Small tables with named rows and columns. After each table, cells are looked up by row and column.

Navu =
cols = Dekote, Dabizi, Kibuvo, Sog, Kati
Bef: [35, 106, 213, 41, 227]
Tal: [127, 136, 149, 129, 175]
Vuda: [144, 139, 141, 151, 158]
Duz: [137, 140, 137, 146, 149]
Vusel: [139, 138, 138, 145, 147]
Sov: [136, 137, 137, 136, 139]
Dafirak: [138, 138, 139, 147, 155]
Bego: [150, 126, 136, 178, 187]
Suvegot: [43, 212, 85, 203, 85]
Sut: [134, 137, 136, 139, 140]
Vapu: [204, 46, 251, 148, 35]
Taf: [129, 115, 121, 142, 135]

What is the Kati of Vuda in Navu? 158
What is the Dekote of Taf in Navu? 129
What is the Kibuvo of Sut in Navu? 136
What is the Dabizi of Vuda in Navu? 139
What is the Sog of Taf in Navu? 142
What is the Dabizi of Duz in Navu? 140

Kop.csv
,Gan,Zavov,Fug,Fepu,Rafere
Sus,70,98,146,78,109
Paratu,107,32,146,89,161
Som,87,64,146,82,139
Gez,85,33,146,75,200
Ganez,93,50,146,84,153
Mab,80,88,146,83,108
Vumi,70,50,146,68,199
Lep,73,77,146,75,142
Zofi,105,27,146,87,174
Zege,91,91,146,91,81
Dabo,79,52,146,75,176
Mal,79,49,146,74,182
Ver,66,96,146,75,120

Fug of Som is 146
Fepu of Zofi is 87
Fug of Gez is 146
Fepu of Ver is 75
Zavov of Paratu is 32
Gan of Mab is 80
Rafere of Sus is 109
Gan of Dabo is 79
Fug of Ver is 146
Gan of Zofi is 105
Gan of Sus is 70
Fepu of Lep is 75
Rafere of Zofi is 174
Rafere of Som is 139

Tuzo =
cols = Reb, Rek, Pob, Nogosik, Difa, Nol, Dov
Bef: [30331, 55940, 55136, 3754, 26710, 45944, 26879]
Vokoboz: [63198, 31615, 45735, 99271, 57282, 59908, 77937]
Vub: [41282, 21042, 49810, 42716, 39569, 51952, 38749]
Kefo: [54320, 22861, 33758, 37657, 26636, 42574, 52063]
Malamek: [36451, 48255, 31159, 33495, 46604, 48506, 31562]
Kez: [40279, 62502, 43779, 33166, 58374, 67795, 50458]

Pob of Vub: 49810
Reb of Malamek: 36451
Difa of Kez: 58374
Reb of Bef: 30331
Difa of Kefo: 26636
Nol of Kez: 67795
Difa of Malamek: 46604
Rek of Kefo: 22861
Rek of Vub: 21042
Dov of Vub: 38749
Rek of Vokoboz: 31615
Reb of Vokoboz: 63198
Nogosik of Bef: 3754
Nogosik of Kez: 33166
Dov of Kefo: 52063
Nol of Vub: 51952
Reb of Vub: 41282
Dov of Bef: 26879
Pob of Vokoboz: 45735
Rek of Malamek: 48255

Tagiba.csv
,Nimodeb,Fabarof,Tisaniz,Gafet,Kad,Foti,Tufe
Sesi,42,139,208,219,154,167,240
Voda,83,75,160,176,110,53,227
Morid,142,143,145,140,142,140,140
Kinik,201,104,100,121,161,180,97
Kevuro,143,141,141,144,144,142,144
Furupa,145,141,139,143,142,141,140
Rasines,110,183,98,102,178,199,146
Fozozu,102,112,75,188,136,244,118
Kopa,192,171,90,98,177,174,207
Gok,135,140,140,143,143,142,143

Fozozu, Kad -> 136
Fozozu, Tisaniz -> 75
Fozozu, Nimodeb -> 102
Voda, Tisaniz -> 160
Furupa, Tufe -> 140
Rasines, Foti -> 199
Morid, Nimodeb -> 142
Rasines, Kad -> 178
Kevuro, Tufe -> 144
Gok, Gafet -> 143
Kinik, Tisaniz -> 100
Sesi, Foti -> 167
Kopa, Tisaniz -> 90
Furupa, Nimodeb -> 145
Morid, Foti -> 140
Furupa, Foti -> 141
Which row has the largest Gafet? Sesi

Tururo =
          Gobip  Zelopo   Nitib   Gazo     Sol  Penita     Lil   Velig
Nev       0.477   0.617   0.926  1.059   0.289   0.542   0.988   0.478
Nin       0.667   0.745   0.681  0.631   0.622   0.742   0.816   0.717
Fep       0.315   0.698   1.015  1.191  -0.043   0.501   1.252   0.371
Mibigag   0.218  -0.926   1.107  2.458  -1.663   0.211   2.973  -0.931
Mamusi    6.609   2.409   1.524  3.553  -2.635  -5.810  -2.792  -0.990
Ropul     0.805   0.753   0.664  0.761   0.431   0.609   0.876   0.678
Nupuse   -0.711  -5.980  -0.025  3.208   7.353   5.377  -0.880  -3.943
Sibeg     2.260  -0.461  -0.496  0.916  -0.179   0.740   1.881   0.387
Fodop     0.688   0.703   0.702  0.692   0.674   0.714   0.746   0.702
Roz       0.673   0.334   0.536  0.270   1.278   1.088   0.567   0.586

Fep, Velig: 0.371
Nev, Nitib: 0.926
Nev, Lil: 0.988
Roz, Sol: 1.278
Roz, Gazo: 0.270
Fodop, Gobip: 0.688
Nin, Nitib: 0.681
Sibeg, Lil: 1.881
Nupuse, Lil: -0.880
Fep, Gazo: 1.191
Nev, Zelopo: 0.617
Row with the largest Penita: Nupuse

Fusurus
|  | Vepag | Tib | Vik | Zugomul | Pep | Giv |
|---|---|---|---|---|---|---|
| Pibasad | -0.121 | -0.101 | 0.151 | -0.080 | 0.355 | 0.027 |
| Zur | -0.175 | -0.187 | -0.182 | -0.182 | -0.191 | -0.182 |
| Namuzat | -0.037 | -0.150 | -0.271 | -0.175 | -0.230 | -0.085 |
| Pazoses | 0.885 | 0.145 | 0.120 | -0.448 | -0.673 | 0.281 |
| Kazoveb | -0.217 | -0.204 | -0.198 | -0.185 | -0.196 | -0.213 |
| Lok | -0.459 | -0.052 | 0.122 | -0.043 | 0.144 | -0.131 |
| Zolesov | -0.262 | -0.155 | -0.117 | -0.167 | -0.123 | -0.207 |

Zolesov, Vepag -> -0.262
Namuzat, Pep -> -0.230
Lok, Giv -> -0.131
Pibasad, Vik -> 0.151
Zolesov, Giv -> -0.207
Zur, Vepag -> -0.175
Row with the largest Vepag: Pazoses

Table Gabonen
         Figod  Tubu  Teval
Zulag     3.66  4.06   3.86
Nute      1.23  7.69   2.14
Zop       3.83  3.74   3.88
Vibevok   4.92  0.49   7.56
Mim       4.07  3.71   4.25
Biz       3.90  4.47   3.59
Dofa      5.25  4.67   2.90
Gup       4.64  4.29   4.98
Balef     4.57  4.27   3.44
Zod       4.93  0.43   7.61
Viz       3.81  3.89   3.68
Gotenag   3.78  4.16   3.66
Tilo      4.01  3.76   4.05

Teval of Zod is 7.61
Teval of Zop is 3.88
Teval of Mim is 4.25
Tubu of Gotenag is 4.16
Figod of Dofa is 5.25
Teval of Biz is 3.59
Tubu of Biz is 4.47
Figod of Nute is 1.23
Teval of Gup is 4.98
Figod of Biz is 3.90
Teval of Nute is 2.14
Figod of Mim is 4.07
Figod of Gup is 4.64
Tubu of Vibevok is 0.49
Teval of Gotenag is 3.66
Teval of Dofa is 2.90

Lel =
	Fulal	Neda	Kibi	Nal	Bul	Dav	Tabiba	Gub	Bukida	Serulut
Zis	0.172	0.669	0.219	0.354	0.490	0.300	0.008	0.568	0.569	0.592
Pof	0.518	0.632	0.056	0.778	0.700	0.194	0.019	0.705	0.355	0.387
Nivepul	0.569	0.181	0.331	0.373	0.243	0.357	0.773	0.025	0.469	0.430
Dad	0.585	0.718	0.742	0.067	0.663	0.667	0.131	0.129	0.024	0.680
Sepezut	0.309	0.812	0.814	0.131	0.218	0.070	0.592	0.705	0.322	0.648
Dotu	0.123	0.095	0.643	0.205	0.242	0.315	0.777	0.753	0.846	0.488
Rudoku	0.121	0.884	0.446	0.707	0.033	0.584	0.692	0.088	0.354	0.325
Lemipal	0.273	0.388	0.576	0.705	0.746	0.423	0.396	0.267	0.276	0.500

Nal of Dotu: 0.205
Tabiba of Pof: 0.019
Fulal of Lemipal: 0.273
Nal of Dad: 0.067
Fulal of Sepezut: 0.309
Dav of Nivepul: 0.357
Kibi of Rudoku: 0.446
Kibi of Zis: 0.219
Serulut of Sepezut: 0.648
Which row has the largest Serulut? Dad

